128 stands for zero in the data rows.
A hidden rule labels the rows of this table. It goes by one to three of the table's principal directions, not those with the most spread.
[126 120 152 141  63 108 122 162 154 190 137 118 153  78 128 140  82 147
 141 155 146 110 133 168 134 157 132 123 158  58 229 131 104 141 111 169
  80 103  89 206 168 139 111 163 137 111] 1
[152 158 110 132 108 108 173  91 138 145 202 151 202 151 131 141  53 179
 141 145 175 139 123 113 114 118  88 130 191  97 230 151 111 165 114 110
 120  78 109 198 201  99  90 175  80 158] 5
[255 129 149 156 180  95 149 143 142  74 115  98 127 127 134 229 155 130
 130 108 125 131 116  75 140  93 164  90 154 120 164 131 144 129 209  93
 146 149  96 104 121 126 178 157 136 106] 3
[146 166 192  83  89 129  83  95 105 215  95 107 103 126 179 138 167 174
 150 134 124 171 211 173 173 138 139 140  98  98 134 115 115 135 185 188
 138  93  71 123 114  63 150  87 198  89] 1
[100 117 150 129  96 100 113  92 138 138 160 107 164 132 126  88 119 136
 111 123 131 121 165 130 115 140 100 145 133 172 156 163 142 154  68 146
 154  75 139 164 167 101 106 143 102 153] 2
[183 131  64 179 220  59 157 105 173  17 140 124 169 142 144 159  99  78
 120 135 119  68  89  62 147 101 112 148 146 142 136 181 168 115  78  30
 165 174 123  96 130 154 108 177  74 139] 2
[108 106  55 145 123 124 165 156 126  90 147 158 151 130  91 110  79 116
 113 131 128 114  67 105  68 134 119 123 126 161 114 118 118 150  85  83
 117 141 191 116 126 181  86 145  75 147] 2
[ 71 118 145 124 126 145 126 128 119 141  79 146  81 109 126 102 143 110
 122 132  91 102 109 137 163 134 134 156  83 146  67 112 115 105  93 132
 115 182 137 100  85 128 121 114 167 118] 5
[ 62 152 206  87 181 194 161  66 103 141  84 137 111 174 111  89 127  95
 160 103 118  99 138  93 179 121  40 162 155 116  44 153 136  70 104 159
 131 133 121 152 143  94 208  81 149 168] 5
[107 159 134 109 108 148 135  80 120 185 119 166 139 141 125 126 133 150
 153 145 172 142 125 183 137 128 121 142 155 117 138 113 101 142 146 160
  71 108 127 172 178  91 116 121 143 139] 4
[170 122  88 189 254  87 194  92 197   5 126  76 193 178  95 175  50   0
 158 137 139  30  87  43 201 132  36 149 205  69 176 183 186  57  58  42
 146 180 117 157 165 159 155 195  53 158] 3
[166 115 121 160 190  97 171 115 157  30 179  98 169 147 124 144  73 112
 102 107  95  83 110  18 129 109  75 130 163 137 169 188 161 115  63  51
 204 144 118 123 136 140 147 184  69 158] 3
[129 163  85 146 155 101 138  14 150 179  46 116 100 132 181 163 128  75
 145 146 134 124 154 174 178 147 172 148 110  54 149  94  95  75 144  98
  28 210 100 103 109  95  86 166 160  85] 1
[103  99 100 123  66 135  53 205 109 125 110 126  67  88 116 120 202 160
 103 133 112 163 120 213 112 148 228 128  56 144  75  79 129 186 151 170
  96 168 131  68  91 160 101  93 170  71] 5
[102 145 118  93 102 188 103 121  98 147 153 154 104 146 124 114 164 170
 121 119 153 182 134 169 100 120 149 114 129 131 106  99 116 143 173 157
 110 125 128 116 135 113 131 100 140 134] 1
[166 159  63 147 121  99 159  97 143 156 105 182 142 116 163 173  80 123
 144 164 149 119  97 133 135 119 136 128 132 103 186 102  86 112 146  72
  88 167 122 118 112 123  60 184 128 115] 2
[162  85 118 193 169  58 160 127 150  55 107  52 125 109 129 142  73  57
  98 113  61  69 114  19 126 129 124 125  95 166 133 162 146  93  37  51
 184 189 149  83  73 161 113 171 100 117] 4
[ 95 134 245  92  53 153  73 115 119 214 143 100 111 122 134 107 157 207
 124 132 128 173 183 193 153 131 134 139 119 152 154 132 113 154 128 222
 132  70 102 192 173  59 145 104 184 128] 5
[ 57 156 107  62 135 230  86 126 109 136 155 214 119 183 110  88 202 186
 143 138 202 212 108 229 104 105 128 138 166 145  61  85 136 160 202 176
  84  87 161 147 185 107 145  70 128 157] 5
[117 149 160  92 103 139 116  73 130 231 142 133 154 136 167 100 145 147
 140 133 153 167 209 167 116 146 101 114 150 114 182 121 109 110 173 168
 136  23 133 179 147  71 136 118 135 144] 1
[ 67 163 162  87  72 202 103  99 136 239 181 178 141 137 130 104 120 230
 144 157 187 190 134 239 103 132 126 124 195  78 205 110  71 144 155 200
  54  64 118 246 234  83 127 134 144 152] 3
[158 121  87 161 177  92 131 164 115  41 119 115 105 118 108 139 172  72
 127 118  97  63  98  98 176 128 157 145  83 135  50 150 165 133 110 101
 162 197 104  51  81 163 131 103 135 111] 2
[121 129 137 129  79 118 117 127 154 167 188 130 180 118 128 118 103 151
 126 140 173 136 152 169 110 139 119 117 173 102 221 148 125 144 123 160
 104  65 111 209 192 121 102 165 100 155] 5
[160 147 146 102 183 171 157 103 110 119 130 143 119 165 111 158 188 143
 141 116 149 155 120 123 151 107 120 116 158 135 103 102 134 131 207 133
 139 106 136 121 137  83 190  90 146 136] 5
[147 146  50 162 127  58 170  97 138 124 182 134 203 124 154 112  26 142
 138 148 147 106 123  82  77 135  98 137 164  96 205 173 114 164  55  73
 139  96 125 159 171 143  63 169  58 137] 5
[197 175  78 106 176 120 156 114  82 120 112 160 124 159 165 146 143 110
 160 118 121 134 151  72 136 113 108 119  99 118  68 122 130 110 203  86
 192 122 115  43  58 121 141  83 133 119] 3
[142 132 134 108  86 164 105 182  89 158 112 156  74 103 130 151 165 197
 129 128 125 181 108 158 106 117 190 107 104 123 106  74  97 168 196 156
 109 148 118  96 102 126 135  97 179  85] 4
[138 122 203 127 149 104 148 114 115 117 125  54 139 128 143 108 101  72
 136 105  96  85 193  32 184 133  59 137 123 115 126 181 172  83  83 138
 213 103  83 127  90 106 173 101 132 138] 3
[217  98 117 200 218  33 126 111 170  16 111  32 132 115 164 163 148   0
 101  92  74  41 178  16 179 124 132 113  99 136 134 196 204  42  99  48
 221 184  89  49  46 155 140 178 100 126] 1
[ 85 137 144 144 119 102  70  64 174 190  86  95 118 112 172 105 144  69
 137 147 124  96 193 208 179 166 144 153 112  78 158 150 124  63  94 159
  80 147  92 160 141 113 102 160 153 118] 5
[158 124  83 127 106 124 120 175 103  95 131 156  90 104 145 150 129 187
  97 126  83 151  94  97  96 111 173 120  76 159 110  99 107 169 139  82
 167 181 129  40  61 146 101 134 143  90] 2
[115 146 111 159 158  53 157  25 175 174  63 123 167 119 173 119  80  31
 153 166 130  51 156 131 191 153  80 172 125 112 166 156 120  63  57  92
 101 134 130 155 125 101  75 171 123 134] 3
[ 28 114 206  86  49 200  54 151 127 196 143 133 106 119 111  73 175 173
 123 127 168 181 163 235 125 141 144 132 147 116 132 111 132 141 140 241
  68  83 114 204 185 108 143 103 159 141] 3
[126 162  71 145 151 114 155  68 152 193  41 139 117 111 181 152  55  51
 170 177 130  90 127 133 165 153 104 139 129  39 172  98  81  38 116  82
  72 190 116 122  85 131  88 159 151  94] 5
[174 113 133 155 139 119 138 156 145 104 132  99 131 121 120 164  93 107
 124 118 107 108 116  82 111 128 121  97 144 114 168 142 123  96 127 102
 151 146 125 133 121 160 147 167 113 130] 5
[ 88 132 109 106  93 191 101 146 130 138 179 167 134 155 106 108 130 153
 125 131 158 162 124 177 107 135 113 116 155 115 153 109 120 124 150 148
 119 112 136 157 159 131 116 149 108 158] 3
[157 134 160 122  64 112 125 163 102 193  99 112 121  91 139 137 105  98
 150 119 109  99 175 113 141 157 117 107  94  85 143 132 110  98 152 166
 140 116  86 121  78 147 131 121 159 114] 1
[131 184  45 114 161 166 207  80 113 122 205 209 207 186 104 131  71 151
 174 147 230 141  82 118 106 110  61 127 241  64 182 127 116 157 155 101
  90  82 126 192 219 109 112 137  61 179] 5
[123 139 152  80  90 167 111 152  42 169  47 141  36 109 126 135 218 160
 138 107 109 174 140 154 144 129 195 129  50 137   5  55 112 171 212 185
 101 167 114  32  48 107 159  27 219  64] 3
[131 141 106 112 146 175 115 129 153 126 104 185 114 155 127 169 145 166
 133 149 166 187  74 191 106  96 157 118 155 140 125  77 107 125 198 112
  59 154 164 138 157 132 126 149 133 128] 5
[178 196  85 105  84 118 131  95  99 224  70 182 108  97 188 188 129 170
 174 165 169 156 140 187 155 132 176 130 123  29 172  70  71 150 221 141
  44 158  56 103 107  94  91 121 193  60] 3
[163 183  44 120 171 122 184  70 129 148 143 159 160 165 180 150  42 135
 160 154 130 137 137  84 134 136  76 133 152  35 193 116  92  98 144  49
 146 136 108 111 107 112 103 161 100 117] 2
[174 148  60 130 201 114 167 109 106  55 154 133 139 165 135 142 122 138
 131 121 112 128 110  56 123 113 107 137 131 130 100 135 144 154 130  58
 197 140 132  62 105 122 140 109  99 118] 5
[145 114 166 110 141 147 110 162 113  77 180  89 136 152 106 121 158 160
 116 102 126 156 151  96 122 118 110 118 146 148 117 148 173 163 141 151
 199  81 118 127 145 116 183  93 114 136] 5
[183 140 126 160 172  72 178 106 154 130  96  92 167 120 151 166  65  46
 164 148 144  76 139  74 173 130  88 125 153  73 178 153 141  73 120  95
 125 128 102 150 115 136 127 145 115 125] 2
[ 92 134 121 111 113 156 103 154 112 114 152 151 111 137 124 101 128 182
 118 121 118 152 111 150 101 119 146 140 113 129  85 135 123 156 115 140
 121 146 122 118 141 151 125 112 126 131] 1
[130  90 147 148 147 158  96 217 155  17 153 109 102 125  79 157 157 118
  97 106 115 111  73 128 146 106 162 118 133 131 101 144 175 122 125 128
 121 204 104 114 133 191 162 152 119 137] 1
[ 73 120 170 129 140 121 132  71 115 138  85 113 101 137 120  89 176  82
 124 110 113 104 151 139 179 133 134 164  90 167  52 134 144 113  92 153
 107 150 136 115 115  93 126 103 154 138] 3
[ 47 122 136 129 110 130 120 100 138 181 134 133 154 131 132  52 108  75
 146 141 157 110 165 159 135 153  85 145 141 121 132 146 135  90  78 162
 113  77 147 188 152 120  95 123 108 164] 4
[ 97 134  55 144 115 139 112 133 158 154 128 146 134 123 159 121  59 116
 146 157 142 139 129 152 104 158 121 123 160  25 206 106 100  95 113  99
  89 157 113 149 134 159  84 189 102 106] 3
[102 106 162 123  59 141  74 163 143 168 187 100 139  96 118 106 138 182
 109 138 143 152 156 183 101 150 144 112 153 118 208 133 124 165 112 189
 133  67 115 194 179 117 128 134 132 125] 5
[ 92 136 123  99 161 174 141 112  97  88 175 144 144 184  93  87 152 158
 132 103 159 164 119 119  98 111 101 136 164 153  68 138 154 169 132 144
 140  87 154 138 179 115 162  80  93 164] 5
[228 132 116 151 207 101 170 126 138  49 104 128 123 139 135 203 142  96
 119 108 105 105  92  48 138  85 137 105 125 164 106 136 144  98 176  52
 164 176 133  65  83 143 159 150 121 130] 3
[100 107 185 127 150 161 137 145 114 115 115  76  91 124  97 117 139 103
 131 112  91  99 134  95 179 147 106 135 128  94 104 130 143 105  98 157
 154 153 104 130 111 119 192  96 158 115] 5
[113 143 171  86 118 182 101 134  93 140 125 144  90 143  96 130 232 162
 136 112 150 157 136 197 167 123 163 135 120 131  60 103 139 163 199 202
  97 122 104 120 145  95 176  64 179 124] 4
[ 95 110 119 152 170 120 177  98 148  87 141 105 148 142 115 106  56 101
 112 118 101  94 101  62 112 128  85 140 146 129 135 159 130 102  41  77
 133 154 155 144 139 149 127 160  81 154] 5
[ 50 147 202 100  84 144  94  80 107 232  61 146  93 105 138  82 186 122
 150 137 156 129 159 227 164 132 159 160  99 143  56 122 110 118 131 225
  34 118 118 167 151  91 121  68 197 130] 1
[125 155 130  93  68 132 143 125 131 189 145 190 166 113 148 129  80 176
 131 152 148 134 128 146 116 125  89 132 139 124 186 125  95 140 137 133
 117  84 121 162 138 117  97 148 126 147] 1
[142  99 125 176 162  72 129 142 148  58 143  49 142 124 120 119  96  62
 120 117  88  67 145  63 160 147 107 141 114 115 136 181 173 109  45  99
 189 154 105 114 112 155 129 146  98 123] 1
Which label does each new row get?
[159 140 129 129 220 140 160  65 119  98 103  86 115 189 118 147 158  76
 145 109 121 136 142  93 155 122 111 124 131 137  75 121 144  87 161 103
 150 137 154  99 117  97 178  97 126 134]: 1
[ 82 140 110 140  98 148 157 113 175 155 166 166 198 121 111 127  23 118
 155 170 207  98  90 153 131 136  60 137 239  42 255 143 114 112  74 134
  49 115 102 254 226 138  93 199  81 166]: 3
[165 111 134 175 188  76 170 110 164  63 135 107 169 139 126 139  80  68
 116 120 116  78 101  47 120  96  93 123 142 192 130 185 153  84  74  63
 165 133 163 140 133 152 119 170  77 175]: 5
[ 49 134  88  87  83 144  91 121 100 163 150 208 128 132 156  41 165 175
 105 134 143 179 142 181  68 117 143 147  81 213  58 113 121 167 124 139
 133  76 183  99 111 121  62  91 116 152]: 3
[145 146  52 148 125  91 146 102 136 129  95 161 125 114 164 157  94 121
 129 155 136 128 101 133 130 121 161 140 106 108 148 100 104 131 127  70
  80 190 123  86  96 136  56 166 127  97]: 3
[151 111  87 186 185  74 159 121 144  34 117  88 129 128 129 139  84  39
 120 116  82  49 111  34 171 131 109 146 109 113 118 168 161  86  50  50
 173 217 105  73  79 161 108 173  98 125]: 5
[180 151  71 131 116 121 143 155 116 110 165 186 149 126 135 161 116 163
 136 143 156 137  95 116 114 107 134 115 144 123 162 117 117 160 169  95
 144 129 113 110 125 132  93 148 113 128]: 2
[183 173 141 106 129 145 167 135  70 176  92 143 102 128 141 168 117 146
 180 129 126 133 135  91 160 126 116 117 125  62 113 102  95 125 198 141
 139 138  79 100  90 105 164  81 179  93]: 3
[153  95 123 161 127  57 110 131 163  89 120 128 146 106 153 128 128 123
  81 132 109 128 110 108  78  90 160 124  86 255 116 152 143 135  89  76
 157 120 193 103 107 146  70 162 101 145]: 2
[114 100 195 122  85 133  70 205 117 116 114 112  85  89 113 117 188 137
 110 109  97 116 136 152 150 125 168 130  80 162  73 141 153 141 129 186
 144 145 100 109 102 151 152  99 172 117]: 3
[ 44 116 149 108 147 197 138  99 140 140 117 146 120 154  90  96 146 109
 133 130 158 138 108 169 144 135  98 141 171 121 111 100 131 105 120 157
  73 125 162 178 168 109 155 120 127 155]: 5
[ 58 106 146  96 129 181 139 139  92 140 137 170  95 143 117  56 141 173
  91 102  81 169 107 101  49 107 122 120  82 240  26 114 102 127 110 118
 169 101 224  98  91 136 136  85 122 166]: 3
[119 132 119 119  51 169 113 176 129 189 178 184 154 102  94 130 126 175
 136 142 192 148  99 208  66 134 149  88 181 109 191 111  89 156 174 185
  61  76 135 210 199 153 111 144 118 155]: 1
[130 120 167  90  13 150  80 198  80 218  72 176  62  59 151 133 183 184
 108 111 115 181 142 181  70 119 217  88  52 168  81  71  82 149 220 190
  79 131 129  80  56 153 111  97 199  95]: 1
[ 97 150 153  85  70 178  77 139  79 230 101 167  70 111 131 106 216 192
 146 132 136 180 151 233 117 143 190 123  91 130  71  78  81 160 203 215
  88 101 129 124 128  96 139  59 203 100]: 2
[ 68 140 121 114   5 142 107 127 141 255 149 176 159  80 140  95  64 181
 142 174 170 140 141 223  84 170 120 123 160  75 247 106  55 145 104 187
  53  68 125 233 188 121  62 167 134 130]: 2
[159 149  21 139 162 100 198 139  95  77 123 179 143 141 143 137  48 130
 142 134 113 117  73  37  92 114 105 137 113 112  97 118 112 152 110  33
 152 174 144  52  76 169  85 132  87 112]: 3
[152  66 158 176  84  89  98 209 153  74 180  64 129  90 122 127  92 110
  79 103  70 101 148  58 113 136 134  99 101 155 192 167 156 112  68 108
 216 142 110 118  87 170 108 196 101 134]: 5
[169 128 118 198 219  55 177  59 169  49  53  41 121 130 131 186  83   0
 144 131  90  12 119  50 252 140 105 166 116  70 134 167 164  43  46  58
 118 255  72  88  87 134 127 177 133 104]: 4
[102 131 169 127 108 120 115  89 136 171 150  99 147 136 125 101 122 145
 132 134 134 128 162 157 136 145 111 143 142 132 159 152 121 139  88 167
 129  82 126 187 182  91 127 127 129 141]: 1
[137 127 112 135 132 120 126 117 137 133  90 118 111 111 137 153 146  97
 131 135 132 118 132 146 156 141 152 129 121  93 139 103 129 116 147 125
  91 163 110 108 104 127 125 135 148  99]: 1
[120 148 223  87 148 128 161  72 105 204  56 111 133 144 147 107 135  84
 166 113 124 117 191 103 168 130  65 140 119 137  71 141 133  79 152 173
 134  63 134 150 109  86 187  64 163 146]: 4
[152 146  96 108 114 136  81 171 108 101 152 174 127 138 150 131 167 177
 135 133 162 180 128 151 108  98 154 125 126 145 102 118 151 175 187 133
 152 111 111  93 127 130 111 105 127 118]: 4
[102 162 139  95  86 113 137  68 146 244  61 163 140 108 196 122  73 119
 152 163 125 123 178 158 160 153  86 153 113  74 183 108  84  81 129 130
  87 111 109 148  96  98  93 154 159 112]: 5
[142 115  76 182 141  29 184 109 144 118  86 107 154  97 155 122  18  76
 125 150  70  57 105  45 117 144 104 153  81 144 139 158 107 113  15  42
 151 168 158  97  77 166  60 168  98 111]: 5
[130 181 109 110  76 131 178  70 122 255  59 188 141 113 155 165  42 160
 180 179 168 145 105 183 116 141 120 131 148  61 190  75  31 120 159 135
   7 129 134 184 154 107  81 148 161 105]: 4
[120 124 198 113 115 165 119 138 113 154 131 117 121 133  91 129 174 143
 143 114 161 147 134 161 134 122 134 114 161 136 114 124 135 142 167 200
 101  87 125 181 178 105 177  92 151 143]: 3
[103 113 255  35  46 255  40 212  69 178 160 109  49 132  94 119 255 244
 109  74 119 233 196 192 135 127 163  91 119 131  89  82 142 171 255 255
 163  64  82 135 127  77 252  44 215 115]: 4
[181  94 161 149 174  93  93 169 151  30 147  43 115 127 133 145 172  72
  93  87  62  88 177  62 174 132 128 118  89 138 113 178 199  91 120 106
 236 150  87  64  66 153 181 137 121 123]: 4
